(in the rows, 128 means zero)
Rotation paths and how fast each direction turns (degrees each step):
Each turn is a multiple of 5 degrees from 10 to 175, or 0.
Each row of a path follows its step; steps can be skipped.

step 0: [146 124 126 128 132 124 128 129 128 126 116 129 150 133 132 125 123 131
 120 114 124 128 143 121 131 122 136 126 139 134 148 125 116 135 126 136
 128 138 131 131 136 133 123 112 117 121 118 129 128 137 108 123 134 127
 128]
step 1: [135 141 127 136 123 131 119 130 129 130 113 118 145 114 130 136 131 128
 135 123 137 126 114 138 131 115 135 117 120 137 142 130 116 139 119 130
 118 121 116 131 135 133 125 122 140 132 135 124 126 130 144 117 123 127
 136]
step 2: [127 122 134 127 140 119 140 135 125 133 129 119 125 112 113 136 136 124
 137 124 129 145 114 129 135 140 125 135 121 129 121 121 116 122 112 126
 130 123 129 116 132 134 135 125 133 128 133 111 139 117 138 135 136 124
 132]
step 3: [119 131 131 123 148 119 131 115 144 129 125 125 110 141 131 128 137 131
 118 130 123 145 138 128 133 142 119 120 119 131 139 126 131 144 131 121
 125 131 131 114 141 129 128 126 115 124 130 122 128 128 120 142 134 132
 129]
step 4: [123 150 126 123 120 136 107 119 132 125 125 127 121 126 127 122 128 136
 131 118 137 130 134 120 107 139 119 134 124 132 141 112 123 134 143 125
 142 133 132 136 135 132 116 129 131 123 126 129 122 134 131 128 119 119
 127]
step 5: [126 117 124 115 134 135 115 124 127 125 137 121 130 126 115 127 117 128
 135 118 142 125 129 143 112 118 127 136 134 131 135 132 125 100 123 129
 137 130 121 124 125 109 125 122 139 118 138 126 122 131 138 131 129 131
 131]
step 6: [123 121 122 138 131 134 125 129 134 124 139 142 125 131 125 130 121 127
 131 136 132 128 132 145 128 124 132 136 137 113 114 128 129 137 125 137
 120 122 113 125 144 115 118 125 131 129 125 118 130 111 118 137 150 134
 139]
step 7: [127 125 138 136 114 117 119 133 132 129 144 134 123 140 118 124 132 139
 122 118 120 120 133 134 139 133 136 126 121 119 129 122 120 142 134 132
 133 121 140 134 130 124 131 116 117 137 104 119 124 132 130 115 132 123
 139]
step 8: [120 125 137 110 125 120 116 126 116 136 121 129 125 133 131 134 128 124
 131 128 129 124 122 118 128 125 146 108 133 125 133 127 126 117 123 103
 127 127 122 125 133 128 120 122 127 126 118 125 129 132 130 104 115 120
 137]
step 9: [117 130 139 133 141 135 139 125 109 126 110 135 116 116 134 132 116 124
 134 132 139 132 132 114 128 117 136 140 121 117 129 129 123 124 123 127
 117 144 131 123 131 122 134 110 139 133 134 131 133 121 130 123 130 128
 126]
[127 126 125 128 125 126 129 128 125 132 130 126 130 129 129 128 124 127
 125 127 126 131 123 127 126 130 127 128 129 129 127 125 128 128 128 128
 129 130 130 132 129 125 129 128 125 127 128 128 128 128 136 130 126 127
 132]	125

step 0: [144 139 125 125 125 128 126 130 124 129 135 127 139 136 137 132 118 127
 126 131 134 125 136 132 119 114 121 126 118 107 131 148 125 124 134 129
 136 135 129 139 133 136 129 134 127 142 124 111 130 127 122 133 119 134
 114]
step 1: [130 124 125 118 116 144 132 139 130 131 133 136 135 130 144 128 141 124
 129 131 128 128 129 125 133 134 118 127 114 132 124 123 123 136 137 108
 133 129 134 132 124 114 131 119 115 137 127 126 119 126 110 130 138 132
 143]
step 2: [105 120 131 128 129 134 116 122 129 128 128 121 131 133 136 117 137 129
 122 133 122 132 133 136 117 109 141 131 121 132 122 135 126 134 134 132
 128 135 121 136 129 132 129 126 118 130 132 135 115 129 130 143 128 107
 119]
step 3: [148 134 123 131 124 120 118 133 131 123 138 133 127 125 138 130 130 117
 121 125 118 127 119 143 118 117 126 127 126 108 128 139 124 127 151 134
 127 131 132 131 143 133 127 131 132 135 131 121 122 132 127 123 129 135
 139]
step 4: [128 129 129 124 131 132 144 129 124 137 128 122 129 129 133 134 133 121
 119 127 120 134 133 126 129 132 127 135 108 129 125 125 126 150 129 110
 114 132 122 129 129 118 134 137 122 129 136 133 110 128 126 127 139 137
 145]
step 5: [114 134 133 124 136 121 108 115 121 119 119 110 135 145 136 124 127 133
 128 121 121 130 127 136 129 128 131 128 120 136 124 135 125 131 144 133
 133 130 118 124 124 135 129 122 136 125 134 141 113 132 128 134 117 122
 131]
step 6: [141 134 123 134 128 132 129 134 132 119 114 128 128 113 132 137 126 105
 123 137 129 123 114 144 117 131 126 124 126 114 128 136 111 134 135 132
 131 127 133 121 127 132 122 135 132 130 133 132 118 128 125 116 116 136
 126]
step 7: [130 121 125 125 120 129 129 118 132 136 133 128 128 132 136 142 122 131
 116 125 136 136 140 116 132 133 121 136 120 132 132 136 125 146 122 120
 121 116 121 111 116 121 131 143 130 133 132 129 106 127 121 129 127 134
 127]
step 8: [114 119 136 127 125 121 125 126 122 117 117 126 131 150 138 122 127 130
 125 127 127 126 116 125 130 133 122 107 121 128 119 139 133 125 134 132
 144 124 122 126 126 136 115 122 134 136 124 135 112 119 128 119 125 125
 122]
step 9: [128 119 128 134 113 134 136 127 122 128 125 137 137 112 129 136 121 116
 131 131 125 127 127 145 119 138 133 133 136 121 131 137 111 131 140 132
 136 122 130 134 127 135 118 142 126 127 136 129 127 114 117 126 140 128
 118]
[130 129 127 128 125 126 121 126 129 128 132 130 130 127 130 128 127 132
 130 124 127 129 128 130 131 129 125 130 131 131 129 129 128 126 133 129
 130 124 127 126 127 127 129 127 131 127 128 128 129 131 125 130 129 129
 131]	160
[126 128 129 126 127 125 127 125 125 126 131 124 126 130 127 128 128 127
 127 127 130 131 127 125 126 123 129 126 126 130 126 128 129 125 127 132
 126 127 129 130 123 126 126 132 128 126 131 126 128 132 125 131 127 128
 127]	135

step 0: [138 118 121 120 135 126 117 131 132 116 133 131 124 110 118 136 127 124
 133 136 129 127 127 144 121 129 140 129 138 144 127 119 116 120 137 144
 133 115 122 131 138 127 134 112 122 124 116 135 110 112 129 127 128 133
 138]
step 1: [137 129 127 129 126 113 115 139 116 122 128 143 126 132 132 120 132 124
 128 117 118 119 131 126 142 129 135 132 136 125 120 121 139 124 120 119
 146 128 119 126 118 125 130 110 118 126 118 140 125 109 122 137 149 125
 119]
step 2: [133 136 114 124 144 126 122 125 114 114 132 126 142 116 138 135 116 122
 121 141 112 121 134 138 130 132 125 128 140 143 138 119 126 130 125 121
 131 126 125 136 116 124 131 132 133 142 123 147 121 128 137 114 135 140
 127]
step 3: [130 126 135 118 123 118 131 132 128 136 139 138 145 121 119 129 126 135
 132 144 123 121 130 122 137 120 118 115 128 149 126 112 132 116 130 121
 132 134 123 131 127 130 138 136 134 125 115 133 132 121 115 143 154 124
 132]
step 4: [140 127 131 121 138 129 133 120 114 112 123 124 133 116 106 129 140 121
 142 126 108 124 136 138 128 128 128 133 116 141 132 117 131 116 133 132
 126 135 122 128 127 117 129 122 127 122 135 124 123 113 139 119 137 142
 135]
step 5: [137 125 114 119 127 115 119 125 128 133 131 161 138 130 115 122 126 130
 133 127 122 118 134 129 126 144 135 134 123 140 136 125 126 124 130 135
 142 129 113 121 126 123 133 129 121 123 117 127 104 129 117 130 129 123
 122]
step 6: [132 133 129 128 153 114 116 132 127 123 132 137 131 122 126 117 132 142
 140 132 110 120 137 140 131 118 123 148 128 127 122 125 121 116 108 116
 139 130 129 123 118 126 121 126 125 129 123 145 132 124 135 122 129 129
 139]
step 7: [130 129 112 121 135 127 115 127 116 118 128 127 135 124 116 138 110 135
 118 150 130 118 113 124 136 130 127 127 130 145 134 121 127 124 122 130
 143 153 130 123 128 130 125 134 123 121 121 131 120 125 137 138 136 116
 134]
step 8: [130 130 132 122 134 114 129 147 123 123 144 130 136 127 126 132 142 133
 137 129 113 129 124 142 115 116 111 120 128 136 135 113 133 124 137 133
 140 128 132 132 143 113 125 117 125 117 122 138 119 120 139 138 136 129
 140]
step 9: [139 135 147 131 131 129 119 131 121 117 132 138 142 129 117 131 126 126
 128 118 128 121 123 125 118 138 141 129 126 135 135 113 120 132 125 127
 148 145 113 134 119 128 127 125 116 126 137 128 112 121 137 120 147 131
 117]
[130 128 131 128 130 127 127 128 126 127 128 125 127 130 131 130 127 126
 129 127 130 125 125 129 126 126 127 121 129 130 130 127 131 129 125 127
 130 125 131 126 125 128 126 128 128 131 124 129 128 129 133 133 128 128
 125]	60

step 0: [127 129 138 145 134 119 143 131 112 132 124 123 122 131 130 133 114 131
 144 117 131 118 125 122 122 126 138 128 137 147 131 134 121 120 127 136
 130 135 117 112 119 138 117 147 131 127 108 114 128 126 122 136 129 131
 131]
step 1: [134 126 137 123 119 115 139 118 115 130 131 136 122 126 125 117 126 125
 142 118 135 123 126 125 123 128 149 125 137 126 115 139 134 136 133 116
 130 134 104 123 118 130 132 149 118 132 123 125 125 135 147 127 134 114
 128]
step 2: [154 127 142 131 128 111 139 123 105 113 112 128 131 129 133 121 124 132
 124 116 117 123 123 141 131 137 142 132 141 128 118 140 127 120 131 119
 124 124 129 122 130 127 125 143 120 127 132 123 134 126 118 135 139 131
 139]
step 3: [138 127 129 141 109 119 123 113 123 120 122 114 131 122 111 129 116 126
 145 127 118 124 131 119 119 136 146 118 140 129 125 128 126 132 135 115
 132 114 124 136 132 131 133 142 135 145 131 124 130 128 122 147 138 128
 128]
step 4: [127 125 128 141 122 126 139 133 131 132 111 117 142 131 136 120 130 134
 144 132 123 122 115 131 127 131 146 140 146 120 115 135 115 133 127 119
 145 107 136 129 116 123 132 138 131 127 133 118 123 133 136 135 129 135
 141]
step 5: [132 141 126 146 135 128 131 140 118 148 124 122 128 123 115 125 126 127
 127 125 129 106 118 132 110 135 150 132 141 135 130 125 125 132 128 116
 124 119 136 122 125 144 121 132 135 133 113 116 124 137 123 139 129 122
 135]
step 6: [129 127 130 136 122 120 151 132 128 133 126 120 118 131 117 110 129 121
 127 126 103 117 125 139 114 119 145 139 128 122 126 130 128 145 138 122
 128 121 113 125 114 128 130 131 116 135 121 121 120 129 136 133 116 116
 125]
step 7: [141 128 145 138 137 117 134 144 105 127 123 120 124 129 119 124 135 126
 122 123 122 133 120 135 107 132 126 135 147 110 132 141 130 136 126 125
 118 118 129 119 125 123 140 141 127 138 119 133 129 122 120 127 124 134
 132]
step 8: [127 121 136 137 129 112 144 128 115 121 120 113 126 123 110 141 118 134
 136 125 125 125 116 131 108 125 138 119 129 123 136 123 124 128 131 121
 137 119 118 135 133 129 143 119 119 144 123 128 127 107 136 135 136 128
 125]
step 9: [131 117 122 125 128 114 148 146 129 140 118 122 126 115 129 124 127 140
 137 121 125 132 118 130 109 133 134 113 138 114 121 134 127 124 121 129
 133 125 121 129 114 117 147 134 129 120 134 122 124 130 130 145 132 136
 143]
[128 124 126 126 125 127 133 127 133 128 127 127 129 129 126 125 128 123
 130 131 129 130 132 127 128 128 131 125 129 123 131 125 126 128 127 129
 129 128 127 127 125 127 128 130 125 126 127 131 129 132 130 127 129 128
 126]	140
[126 130 128 130 128 126 123 126 127 129 133 131 126 123 125 129 129 124
 127 128 130 128 128 125 126 128 130 125 130 130 128 128 130 132 128 124
 134 129 130 131 129 128 130 127 126 131 126 130 132 131 130 127 128 128
 126]	160

step 0: [127 118 143 132 135 125 116 130 122 116 136 123 142 122 121 134 121 124
 116 118 138 143 129 129 138 125 114 115 128 140 130 119 128 126 135 132
 133 126 126 136 119 125 118 136 131 140 126 120 136 127 133 120 131 125
 116]
step 1: [121 117 133 139 125 121 125 121 114 114 125 127 128 115 131 126 115 122
 123 131 131 130 130 128 152 128 117 116 126 133 127 121 133 127 125 129
 119 135 127 130 134 127 136 133 135 116 147 137 124 134 121 131 116 125
 119]
step 2: [135 126 135 139 125 109 131 128 125 132 127 129 124 118 129 127 124 119
 143 119 118 136 122 145 137 127 123 120 119 117 126 116 125 126 134 138
 120 137 130 133 137 118 130 133 125 140 127 122 130 145 132 137 130 118
 118]
step 3: [135 122 123 131 130 117 127 129 129 127 123 138 124 123 134 125 112 133
 126 126 124 122 136 144 129 121 118 114 117 140 131 135 136 115 143 125
 122 119 123 138 128 109 124 124 124 138 136 136 140 130 124 124 137 131
 120]
step 4: [145 121 144 134 123 117 119 133 128 125 125 125 132 121 115 127 128 119
 121 124 136 138 145 136 134 132 133 116 122 133 126 140 114 114 138 123
 124 125 131 133 119 116 131 133 134 133 131 123 125 122 124 128 113 134
 116]
step 5: [122 118 138 130 132 128 123 118 120 115 127 122 127 112 130 129 121 126
 122 126 133 136 122 133 138 130 121 117 114 126 117 128 128 122 126 137
 110 117 151 129 130 120 129 135 140 128 130 124 136 123 132 115 127 123
 133]
step 6: [130 128 129 142 121 121 130 127 109 121 120 139 131 123 126 124 117 116
 140 109 134 122 130 127 131 118 117 117 124 119 132 128 117 123 124 132
 116 134 139 140 135 123 136 123 115 127 133 134 130 127 120 128 118 118
 132]
step 7: [137 111 120 130 119 125 120 124 117 125 117 140 132 123 130 133 122 127
 145 126 119 128 122 142 130 141 129 114 117 120 133 132 128 123 139 127
 128 127 122 132 121 117 125 125 118 136 128 117 126 134 134 109 128 122
 123]
step 8: [137 126 131 138 132 109 112 124 123 117 122 119 127 123 136 133 127 135
 118 123 135 114 135 130 125 126 139 115 119 128 128 128 130 116 136 123
 127 123 130 143 119 125 134 120 126 126 118 135 133 126 126 116 122 127
 109]
step 9: [145 132 128 132 128 126 132 115 127 117 118 122 129 104 117 129 128 114
 125 122 133 125 125 138 137 132 128 121 123 135 129 129 119 126 123 128
 122 125 141 121 116 136 122 128 133 137 132 136 128 118 138 118 118 116
 117]
[127 132 130 127 128 132 129 129 132 125 128 127 128 125 125 126 130 126
 126 125 128 132 128 123 129 128 129 127 127 127 124 132 127 124 132 127
 130 123 128 128 127 130 128 129 129 129 131 129 132 125 129 129 129 126
 130]	70
[126 132 131 127 130 125 131 126 129 128 124 129 127 126 129 124 129 128
 129 129 125 125 126 128 130 127 126 130 127 130 124 128 127 126 125 129
 125 129 133 128 128 132 131 127 131 129 125 129 127 131 131 129 127 125
 128]	100

step 0: [131 119 126 123 141 127 137 125 128 137 135 125 130 124 123 135 130 114
 128 114 113 134 126 133 131 113 115 149 113 131 131 122 138 126 125 132
 139 128 132 130 136 120 110 119 112 123 136 119 123 131 123 129 124 132
 123]
step 1: [132 128 110 139 149 130 119 122 135 122 134 122 127 112 124 130 125 139
 132 137 123 125 131 120 129 127 131 135 127 132 122 137 115 129 126 127
 128 134 146 126 131 138 141 135 122 134 141 134 127 132 133 124 127 147
 144]
step 2: [134 115 108 118 134 141 131 132 123 129 132 143 122 130 124 125 134 132
 126 139 132 132 120 122 132 125 115 135 130 136 127 112 146 135 123 125
 115 131 133 137 136 131 108 125 116 123 129 118 137 134 137 125 134 130
 120]
step 3: [133 139 118 133 140 115 137 134 125 125 133 131 134 122 123 117 127 141
 145 130 119 130 129 129 115 134 139 132 119 136 119 136 115 125 116 121
 128 128 126 127 146 121 125 121 113 121 130 125 117 128 124 115 112 137
 129]
step 4: [134 118 125 122 128 134 139 119 119 124 137 130 150 121 126 133 121 134
 118 142 145 140 125 124 134 119 123 133 125 121 115 127 134 125 118 134
 126 137 134 134 123 121 119 127 118 126 136 120 118 139 135 140 137 131
 141]
step 5: [123 129 119 138 142 124 134 128 123 121 139 127 130 125 126 144 122 116
 126 127 124 125 121 116 133 136 137 132 115 151 136 127 116 131 128 124
 115 126 130 117 139 130 121 125 129 116 127 115 130 138 139 112 115 125
 130]
step 6: [110 129 125 128 135 136 113 124 123 119 127 125 141 121 121 127 127 132
 140 131 137 136 139 130 126 118 126 126 125 126 128 114 128 128 137 123
 129 130 134 144 135 121 116 117 114 134 132 113 118 135 131 143 127 148
 128]
step 7: [133 123 126 127 145 140 139 132 126 131 140 119 125 125 128 138 131 133
 125 129 124 123 110 138 132 137 127 128 120 124 141 119 124 126 123 123
 133 124 138 119 134 117 113 146 120 116 145 121 125 126 126 114 122 138
 140]
step 8: [130 119 121 140 138 135 119 123 125 118 120 141 129 120 116 115 134 124
 130 143 145 132 128 137 121 118 142 133 133 138 128 132 130 129 122 129
 133 123 141 127 141 135 131 125 132 121 128 121 125 149 138 131 132 142
 128]
step 9: [135 116 123 121 133 118 153 131 117 125 130 122 129 120 136 127 134 135
 138 117 137 133 122 116 126 130 120 133 133 142 137 119 125 135 126 129
 133 135 126 119 135 116 106 130 120 129 137 121 136 126 126 130 124 145
 119]
[129 134 125 129 128 129 130 129 126 130 129 132 127 127 130 128 128 132
 127 126 127 130 128 124 126 129 126 131 129 126 127 128 127 126 125 134
 123 130 131 132 126 128 130 125 128 125 127 129 130 129 126 128 127 128
 127]	40
[127 126 127 133 130 129 128 126 129 128 129 131 128 128 129 127 127 126
 126 130 127 131 128 129 131 132 131 128 132 130 131 126 126 130 126 129
 124 129 129 126 128 126 129 126 128 134 126 127 132 128 130 128 132 127
 124]	110
[130 130 128 130 130 130 124 129 130 129 128 126 127 128 129 126 125 129
 135 130 131 128 130 130 125 126 130 126 129 129 127 131 127 130 128 130
 126 130 127 128 124 130 125 127 130 133 131 128 125 133 127 130 129 127
 129]	155
